In the data rows, the value 128 means zero.
How far apart are the two rows of each pair, measured in a hidden way? 0 means very close, and 20 very far. Two or three weighted sums of its numbers give each row a place; it is the straight-line distance between the places.
[180 101  77 150 127 157  89 101  89  62 137 175 167  84 177 148  48]
[170  71  90 154 123 118 111 134 133 104 117 176 147  98 170 113 109] 5
[118 150 209 169 122  84 176 137 149  92 116 127 140 100 154  28 191]
[164  69 130  92 176 103 102 163  89 153 137 144  90 169 125 136 151] 9
[178  92 117 114 162  69  96 148 101 179 119 113  84 155  87 136 107]
[ 71 178 128 118 109 151 117 150 172 141  83  72  59 181 102 103 162] 4
[119 137 159 162 147  90 169 141 127 164 184 133 167 127 148 106 140]
[ 98 145 109  74 160 155 104 117  93 132 161 159 162 110 111 188 115] 9
[146  94 105 117 138 143 104 122 130  99 103 176 121  80 128 134 106]
[112 174 181 154 155  76 174 169  86 153 175 107 162 129 101 134 159] 4
[125 129 106 130 145 142 104  99 146 115 131 150 127 102 125 126 126]
[121 120 113 131 142 134 140 131 134 143 117 121 109 159 116 158 110] 2
[ 74 179 150 159 134 162 178  63 134 114 138 112 158 124 118 101 148]
[143 121 124 133 134 141 131  98 176 114 125 159 131 132  95 155 115] 4
[106  88  90 125 111 155 161 101 167 103  72 123 117 151 102 105 134]
[110  85  78 117 121 174 138  89 183 108  85 140  90 144 124 129 148] 2
[ 70 129 126  82 140 168 103 111 157 156  97 103  89 166  63 149 150]
[136 132 122 157 152 106 142 114 110 142 134 129 146 150 150 113  84] 14
[ 92 138 141 181 137  89 181  79 109 167 183 119 191 151 109 128 112]
[118 173 148  65 117 149 103 168 188 132  88  86  89 171 103 121 175] 7
[134 144  82 113 153 170 107 125 120 136 125 149 129 132 134 165  74]
[ 78 180 117  75 157 186 141 134 157 124 147  96 169 163  83 154 153] 6
[132 126 121  93 131 143 126 119 107 119 110 125 113 149  96 139 115]
[113  93  73 132  93 172 115  89 162  48  91 179 156  75 143 108 126] 3
[151 105 103 116 138 133 108 126 144 148 112 133  84 130  96 136 126]
[139  58 105 131 180  54 104 111  50 185 171 180 144  95  92 124 142] 2
[120 158 102 122 134 122  85  98 147 120 168 150 201 117 119 203  92]
[136 128  91 137 135 157 114 125 131 116 114 133 109 120 117 150 115] 5
[137 108  60  73 146 171  51 118  89  63 117 179 127 117 138 164 113]
[104 159 131 118  61 157 103 148 117  70  66 136 119 101 158  98 142] 11
[133 180 152 165 143  98 155 156 132 111 179  86 153 111 180  81 123]
[120 163 181 170 127 102 175 152 120 128 182  81 145 153 134  91 105] 8
[134 162 139  94 140 146 118 162 102 132 146 117 125 131 143 135 126]
[ 77 158 123 128 131 185 139  85 154  64  95 119 154 131 120 109 160] 9
[128 115 146  96 135 139 115 145 134 132 114  85  70 194  75 131 127]
[111 129 107 140 166 114 121 101 141 135 169 112 168 128  89 134  80] 7
[152 148 120  82 113 152  92 151 168 111  92 101  71 142 117 165 112]
[143 140 107 135 118 147 118  88 106  81 101 167 161  85 183 131  73] 5
[115 113  92 175 112 142 180  88 161  98  98 157 147 130 151 104 136]
[124  89 115 108 138 118  73 123 103 106 153 184 156  43 193 100 116] 8
[146  92 125 127 173  99 156 104  99 154 161 164 143 116 120 135 155]
[162 137 119 117 109 134  95 156 106  81 151 146 156  96 191 120  79] 12
[114 144 144 132 105 138  98 144 103 127 136 100 141 127 141 138 101]
[149 112 147 180 159  67 152 121  80 168 163 140 153 111 116 119 159] 1
[130 116 141 134 160  58 172 113  86 170 154 139 156  85 153 100 157]
[106 110 104  57 152 166  59 100 115 122 142 135 140 123 129 158 159] 12
[151  64 140 164 148  83 140 115 112 159 159 184  98  74 112  63 171]
[ 78 137 133 117 155 158 116  89 143 215 120  77 124 212  36 186 100] 6
[119 154 159 127 131 149 157 113 106 126 132 114 162 132 111 152 117]
[158  86 134  83 119 111  85 164 139 149  94 130  54 118 141 135 149] 6
[178  94  93 162 111 121 103 122 129  90  90 179 127  71 180 102  72]
[146 106 116 136 134  97 115 127 122 149  95 152 124 109 145 142 110] 7
[134 153 121 111 106 164  94 164 178 133  64  76 100 154 116 151 140]
[176 107 122  94 156 143  68 156  82 115 141 161 117  90 125 183 116] 1
[132 139 127 176 113 142 193  84 167  84 114 146 149 104 136  81 118]
[135 153 174 114 133 107 148 130 138 165 124  98 111 165  87 139 176] 1
[103 123 123 113 144 139 109 135 102 145 113 154 171  90 149 122 133]
[112 118 155 116 136 106 134 137 146 180 126  94  82 176  54 117 179] 4
[122 125  60 148 122 179 122  94 164  78  85 162 145 103 113 137 115]
[ 84 171 178 157 110  86 173 135  94 166 200  68 156 157 125 100 162] 9
[166 102 133  93 103  84  97 171 102 167 130 114  73 175 121 148  81]
[124 124 119  94 143 140 112 129 103 126 152 127 131 147 112 135 158] 7
[112 124 127  95 174 163 146 125  84 154 149 116 143 139 134 124 149]
[139 146 163 153 121 109 128 179 109 116 126 124 112 138 171 120 105] 11
[ 81 194 132 133 135 166 175  81 133 153 177 126 173 171 118 129 163]
[123 123 160  86 125 147  98 128  95 103 148 135 137 115 152 110 178] 6
[ 82 142 111 120 110 141 138 142 149 123  72  84  99 191  95 103 130]
[114 141  93 109 142 155 103 130 138 104 107 138 129  86 139 142 111] 9
[115 134 116 125 123 147 129 113 143 156 118 108 104 145 119 154 111]
[129 118 196 170 138  73 166 161 132 141 129 118 143 115 153  68 208] 8
[184 108 128  70 124 101  98 175 123 177  94 108  49 143  88 133 135]
[155 125 183 150 155  71 131 114  66 153 217 132 180 125 119 140 114] 6
[117 141  98 105  96 181 116 153 154 107 135 121 123 124 146 141 148]
[149 165 131  80 134 131  93 154 114 134  90 121 116 115 121 145 102] 3
[124 155 148 127 143 116 144 146  98 112 155 102 146 155 124 139 101]
[117 153  95 176 120 168 127  51 134  82 145 171 218  96 166 141  34] 4
[110 169 165 183 125 117 184 139 109 126 138  66 144 168 138  94 161]
[131 115  74 166 119 182 138 101 137  12  93 205 148  73 209 108  74] 6
[131 141 121 138 169 115 115 134 126 134 111 130 138 105 124 136 110]
[160  90 135 143 101 103 143 150 157 132  72 162  92 130 140 112 123] 3
[134 115 133 118 113 128 107 149 139 120 115 120  95 140 117 151 149]
[161 117 116 142 123 126 124 117 106  82 135 193 159  73 195 113 125] 5
[114 143 102  92 161 160  87 133  93 101 149 136 127 127 102 176 109]
[150  88 141 122 197  83  98 139  67 200 215 155 144  94 133 155 156] 15
[127 131  96  93 141 154 106 123 113  62 155 161 184  79 176 166 128]
[121 112  99 107 129 140  62 129  92  93 140 159 173 105 150 180  79] 1
[115 139 156 173 139  88 182 132 156 137 170 106 152 132 140  88 137]
[186 140 108  92 156 146  74 147  96  91 167 160 165  90 206 155 140] 19
[110 114 129 107  97 112  99 172 163 132  82  92  65 131 112 116 130]
[154 126 155 107 127  87  93 175  91 181 133  90 101 148 109 157  85] 5
[125 167 124 149 122 146 124 137 155 141  80  78 100 191  62 148 101]
[ 99 185 156  63 136 148 101 153 129 113  90 102 112 141 100 159 141] 4
[111 141 187 167  93  92 149 123 127 134 149 100 133 132 142  88 176]
[105 131 123 152 108 145 157 131 176 144  86  65  95 185  66 113  98] 7
[ 60 187 144 134 131 139 151 139 166 154 111  80 104 202  91 101 134]
[101 151 174 184 111  88 185 139 150 122 120  94 143 121 170  90 125] 9
[164 120  92 145 155 117 140  99 141 128  90 141 100 109 102 109 135]
[101 138 165 167 114 160 164 120 145 116 129 103 139 107 160 131 121] 17
[125 122 141 153 124 107 155  88 116 145 170 128 145 126 131 126 100]
[113  71 154 116 167  77 118 128 113 157 150 182 144  99 123  90 236] 7
[107 120 109 139 112 151 124  91 158 107 114 164 152  81 157 107 125]
[ 96 198 189 149 115 104 156 152 115 134 139  92 154 125 140  96 179] 5
[147  90 108  62 163 110  60 129  78 194 150 141 115 113 118 184 116]
[119 124 142 151 106 148 171 126 209 144  63  86  69 169  81 108  96] 8
[125 139  97  86 118 180 124 162 162  85  74 130  79 142 126 130 164]
[146 102 146 157 128  55 155 122  92 164 205 148 196 142 136 127 140] 12
[158  74 133 130 145 133 125 131 112 112 139 166 144  97 169 129 125]
[ 99 168  91 107 117 183 115 105 144  91  94 169 134 130 150 116 126] 14
[115 165 105 101 142 173  96  98 127 106 148 128 148 162 122 187 108]
[ 89 124 103 129 112 172 160 119 192 154  64  84  75 179  90 106 137] 14
[ 79 103 133 152 135 141 157  76 156 104 113 141 144 103 123 103 168]
[194 109 164  80 132 102 100 181 141 160 100 111  49 128 131 147 127] 8
[161 133 135 180  81 118 139 138 134 104 105 134 147 123 156 120  91]
[136  92  90  94 149 170  80 104 128  85  86 194 123  81 134 149 144] 8
[141  66  58 113 146 146  95 100 124 118 122 180 161  84 125 151  92]
[151  75 134 172 174  48 161 105  91 192 173 173 169  84  99 154 130] 13
[138  91 142 129 148  89 155 154 149 152 103 123 107 158 113 135 161]
[132  79  75 103 113 161 122 124 145 100  80 155 107 130 134 115 140] 10
[167  92 111  83 101 137  81 171 145 143  99 101  39 177  85 158  79]
[138 103 161 143 169  78 126 128  59 175 186 164 150 131 129 128 136] 4
[133  81 160 114 165  61 146 156  98 173 171 165 138 114 140 103 221]
[ 60 161 142 104 122 159 135 106 140 155 110  91 119 189  80 128 166] 7
[150  97 116  79 165 126  87 142 111 159 124 119 120 142 128 135 134]
[144 151 165 148 122  91 123 179 110 118 157 113 134 135 181  90 142] 10
[ 96 141 131 139 104 160 153 110 142 132 134  74 112 182  77 124 147]
[134 179 107 131  93 146 134 140 161  85  94 117 128 112 170 109 133] 10
[148  91 133  90 173 105  98 153  82 130 139 161 119 124 124 146 164]
[180 145 151 118 102 121 101 161 129 104 136 151 114  48 169 138 105] 16
[ 83 132 152 152  77 140 148 132 193 143  83  77  80 213 110 101 138]
[101 154  95 144 101 153 125 132 168 121  91  74  69 174  68 129 122] 7
[ 79 151 159 142 134 117 168 160 124 149 144  74 144 124 131  90 172]
[ 76 113 109 132 136 151 147 101 159 156  77  85  82 192  57 126 136] 9
[121 128 125  79 141 104 122 121  95 139 138 148 146 127 124 139 166]
[126 129 152  76 152  91  72 157 103 150 139 139 123 117 143 167 145] 7
[161  81  84 161 126 126 126  83 130  91 126 192 171  57 149 131  88]
[114 146 175 134 162  95 120 134  92 101 152 130 148 133 156 100 120] 12
[182  95  88 148 137  97 108 138 104  86 149 186 153  79 182 135 105]
[ 85 141  97 146  99 164 140  89 172 113  80 110 108 154 109 136  86] 14
[113 129  96 138 115 141 147 108 143 124  94 127 108 107 126  89 103]
[139 141 124 177  82 132 146 150 130 104 104 112 115 101 140 128  80] 6
[115 128 149 131 111 143 147 117 179 137  92  72  79 140 102  88 133]
[108 174 101 109 110 205 135  97 157  88  96 117 114 113 143 136 139] 12
[124 120 155 169 137  75 177 117 108 140 150 135 155 111 157  81  91]
[102 144 119 149 120 143 131 133 164 128  94  82  67 175  69 148 105] 8
[155  90 118 133 140 100  97 119 117 135 137 159 137 108 166 153  62]
[110 139 165 175 157 106 211 123 117 126 184 138 187 117 138  87 138] 6
[ 91 147 122 140 138 164 134 111 167 128  94  60  86 191  56 112 115]
[101 137 134  95 159 139 103 117 153 188 112  86  66 201  27 146 172] 4
[174  89 101  86 115 149 107 147  91  89 124 156 135  69 203 152 141]
[ 90 160  87 135 159 162 152  91 123 110 128 115 160 132 107 158  88] 6
[ 95 119 149 147 135 119 137 116 109 129 143 111 132 137 126 108  98]
[113 123 113 107 107 146  99 136 120  76 163 149 158 100 158 139 121] 7
[121 113  71 165 112 158 124  98 154  80  90 146 105 118 109 129  99]
[ 83 130  88  81 156 188 116 112 152  80  98 163 137 121 108 157 166] 4
[ 93 157 103  81 146 159 103 129 141 101 101 131 128 128 147 147 123]
[ 65 169 140 115 112 135 147 108 131 109 147 107 158 119 151 127 149] 7
[136 145 150 140 105 126 131 165 123 130 132  95 137 147 162  88 154]
[ 78 190 140 176 135 154 154 100 168 109 107  98 131 139 122  91 153] 4
[112  81 131 169 118 157 147  79 179 115 102 140 111 121 113 104 145]
[116 173 196  74 140 124 107 190 116 196 156  51  78 189  87 164 162] 3
[100 153 195 192 145 100 185 141 115 119 148 101 164 108 153 114 135]
[172  75 131 136 153  68 138 105 103 155 140 192 135  86 138  96 196] 11
[102 151 144  98 120 120 119 170 140 131 133 104 147 111 118 116 162]
[136  95 115 113 127 114 137 117 137 112 110 135 123 106 158  97 146] 7
[133 125 135 109 158 138 121 108 131 169 124  88  91 190  54 124 115]
[121 160  97  74 138 175  98 143 141 105 107  92  97 178  57 170 129] 10
[114  81 137 143 158  99 154  81 122 144 158 195 153 111 138  88 169]
[187 114 139 106 111  66 100 174 114 163  95 107  77 147 139 114 137] 10
[119 133 134 172  94 140 192 117 142 131  93 125 143 137 136  84 138]
[129 139 136 100 110 145  95 148 116 161 113  85  96 143 127 142 138] 3
[176 102  98 104 142 149  95 138 114 110 107 183 104  64 166 140 149]
[ 98 130 106  89 149 159  73 112 140 122 111 130 119 147 134 149 147] 7
[128 144 142 109 118 119 130 133 132 131 126 128 121  90 167 112 165]
[127 164 187 139 151  89 157 146 103 140 168  75 129 151 129 134 171] 5
[136 109 130 175 124 125 182 117 151 135 110 111 109 142 124 136 109]
[139 149 111 169 124 142 174  93 140 124 156 134 157 152 158 109 109] 11
[ 98 125 109 148  93 179 130  72 123  40 120 166 190 107 156 141  90]
[199  72 144 146 156  75 135 136  91 157 132 142  93 136 117 152 108] 9
[121 159 138  63 147 157  91 172 114 100 129 145 139 103 135 144 190]
[ 89  91 134 146 121 128 167 138 166 166  67 108  59 177  82 121 160] 12
[134  86 123 155 125  96 154 133 167 159 120 115  86 141  91 165  81]
[185 104 126 112  96  96 126 151 149 123  84 129  78 113 139 121 105] 12
[ 74 157 125 158 119 176 151 135 181  91  59 109 117 148  74 129 139]
[113 140 102  89 119 160 110 104 154 141  96 140  97 137 100 117 166] 4
[132 177  83 140 118 169 105 131 111 108 163 109 148 107 138 177  76]
[117 103 107 136 129 145 136 124 114 148 133 162 140 117 110  99 166] 6
[ 76 196 162 110 157 149 164 131 147 133 117  68 135 190  73 140 151]
[113 165 124  83 158 146 107 124 104 120 136 132 114 133 100 154 149] 7
[150 109 130  95 122 138 126 151 171 148 127  78  61 168  65 115 162]
[150  91 129 164 121 121 118 117 146 113 150 183 149  84 170 136  94] 9
[189  87 178 105 130  67 104 192  88 220 146 118  79 120 144 108 147]
[180 117 160  95  96  86  98 189 119 135  96 105  55 148 116 127 122] 13
[111 128 142 143 137 115 152 124 106 143 128 126 145  85 171 139 134]
[135 127 147  77 165 135 126 154 107 121 134 142 138  78 139 148 188] 3
[159 153 152 118  97 102 114 183  84 143 163 101 138 120 184 135  86]
[112 102 115 108 154 141 126 118 137 116 116 123 113 152  80 154 102] 10
[163 130 124 111 103 123  77 157 131 128  69  96  52 167 116 158  66]
[105 126 153  95 121 101 124 106 113 190 149  80 103 196  25 174 130] 18
[143 142 107  74 102 148  57 172 126  78  85 134 105 114 148 130 124]
[149 127 142 165 127 108 133 122 101 124 176 131 157 129 163 153  59] 15
[165 134  66  98 145 172  43 118 105  67 152 169 159  75 171 176  73]
[145  92  51 122 127 185 123 128 187  82  91 156  98  93 125 136 141] 11
[100 151 130 124 138 122 132 126 143 117 143 125 120 149 129 125 158]
[115  45 113 204 151  85 180  95  89 144 155 168 140 128 121  99 129] 6
[105 130 156 123 130 153 156 135 159 124  97 114 101 150  93  98 155]
[115 129 118 155 115 178 154 103 189  84  71 139 102 127 145  76 156] 11
[151  93  89 132 111 152 110 111 130  73 119 208 154  74 172 113 146]
[138  75 136 167 140  99 183  85 123 149 157 181 166 128 138  93 142] 13
[129 101  77 121 115 154  93 113 129  82 111 145 144 102 131 149  79]
[ 94 152  99 108 122 181 132 126 125 129 150 135 126 150  84 142 144] 6
[142 147 113  95 134 143  92 122 106 106 137 166 125 123 120 124 141]
[101 159 118 112 134 172 110 131 163  92  91 118 114 137 113 130 120] 6
[146 154 161 157 156  92 180 147 149 180 151  79 133 138 123  89 163]
[189 108 148 124 141  54  79 133  81 158 145 159 136  73 155 156  82] 2
[183  91 133  88 115 112  97 177 144 149 127 117  32 155  76 126 111]
[ 96 178 205 153 106 108 152 129 137 128 144 125 138 111 149  81 190] 4
[138 116 173 190 161  57 183 101  93 141 184 137 209 114 146  93 128]
[163 133 140 179 128  78 140 141 131 148 116 132 120 114 160 127 104] 3
[ 76 211 175 202  87  90 215 169 140 133 150  59 157 159 171  60 114]
[155 110 133 138 130  95 123 124 134 133 132 123 128 107 124 108 117] 5
[173 133 102 136 149 110 107 121 118 105 137 159 156  83 167 153 101]
[113  94  83 113 119 161 100 112 161 138 101 145 116 130 120 159  99] 11
[ 91 122 167 194 148  94 212  69 119  94 135 165 185  96 155  63 187]
[160  59 118 166 122 103 131 120 143 158 123 136 105 137  78 144  75] 13
[ 98 126 134  82 111 123 103 153 138 151 119 110  95 135 112 160 152]
[147 110 135 126 128 117 147  91 137 150 136  86 143 163  96 136 114] 1
[168 147 115 108  87 123 101 194 131 136  78  92  40 141 135 109  94]
[ 79 127 127 104 149 115 135 127 159 203 114  74  84 220  23 155 123] 15
[103  67  84 138 116 135 140 112 121 135 124 147 130 144 118 127  95]
[179 144 170  97 140  94 107 169  82 152 154 127 144 124 136 157 109] 8
[135 124 126 140 122 131 135 110 168 138  85  80  69 193  72  88 116]
[ 83 170 139 147 130 125 143 139 174 182 109  92  63 202  32 122 121] 10
[ 70 187 132  99 124 125 134 153 117 115 150 143 160 103 170 108 137]
[148 110 135 126 124 122 132 177  81 160 152 111 125 128 152 135 107] 6
[154  63 117 177 173  99 147  94 110 157 164 194 180  95 157  91 126]
[123 142 140 109 111 160 133 131 158 103  91 105  84 160  93 101 208] 14
[ 82 182 145 132 118 158 139  80 134 160 167  97 141 158  81 161  89]
[144 112 136 126 126 136 130 128 127 143 119 132 116 132 131 122 131] 10
[125 110  79  89 109 156  88 152 151 123  73 132 107 148  68 164 133]
[183 131 145 110  93  88 105 168 158 108  98 126  89 121 165 112 113] 10
[104 134 154 117 105 102 122 148 155 165 101  62  67 183  72 121 191]
[ 80 136 115 139 108 152 145 125 165 163  93  69  91 195  63 107 114] 5
[100 167 135 143 125 130 151 164 140 188 160  36 127 194  77 180  81]
[150 122 162 117 109  95 136 167  82 142 132 134 137  89 175 106 130] 6
[110 168 185 142  91 123 200 144 146 108 142 108 140 131 135 108 186]
[115  89  87 191  99 122 162  88 183 118 101 125 131 108 128 117  99] 1
[ 84 192 151 120 147 147 159  90 134 126 184 105 177 167 105 158 110]
[145 134 139  85 106 142  91 168  96 118 152 125 122 111 136 139 130] 4
[100 141 105  80 134 184  94 114 107  89 148 146 118 106 142 136 135]
[ 62 152 130 135 140 161 148 106 137 145 161 107 152 133 113 161 111] 17
[164 107  94 125 142 116 108 103  80 102 158 181 157  88 156 152  84]
[183 119  50 129  91 159  65  85 108  88 112 169 151  75 155 132  66] 5
[124 111 153 167 140  96 202 114 109 124 154 137 185 117 174 116 149]
[125 141 104  63 155 171  95  63 114  53 172 186 195 101 168 179 122] 13
[110 103  94 103 115 112 107 133 105  89 140 166 146  95 173 160 111]
[109 136 105 142 138 154 131 111 131  96 125 137 144 114 112 136 124] 3
[181  61 135 125 137  88 101 134 130 158  90 137  73 122  90 138 128]
[ 83 123 149 182 139 128 194  58 145 135 159  99 172 117 112 146 110] 11
[153 132 137 113 101 138  91 140 105  96 139 128 142  87 152 173 104]
[193 124 107  97 169 104  80 146 104 129 129 168 117 104 130 140 155] 13
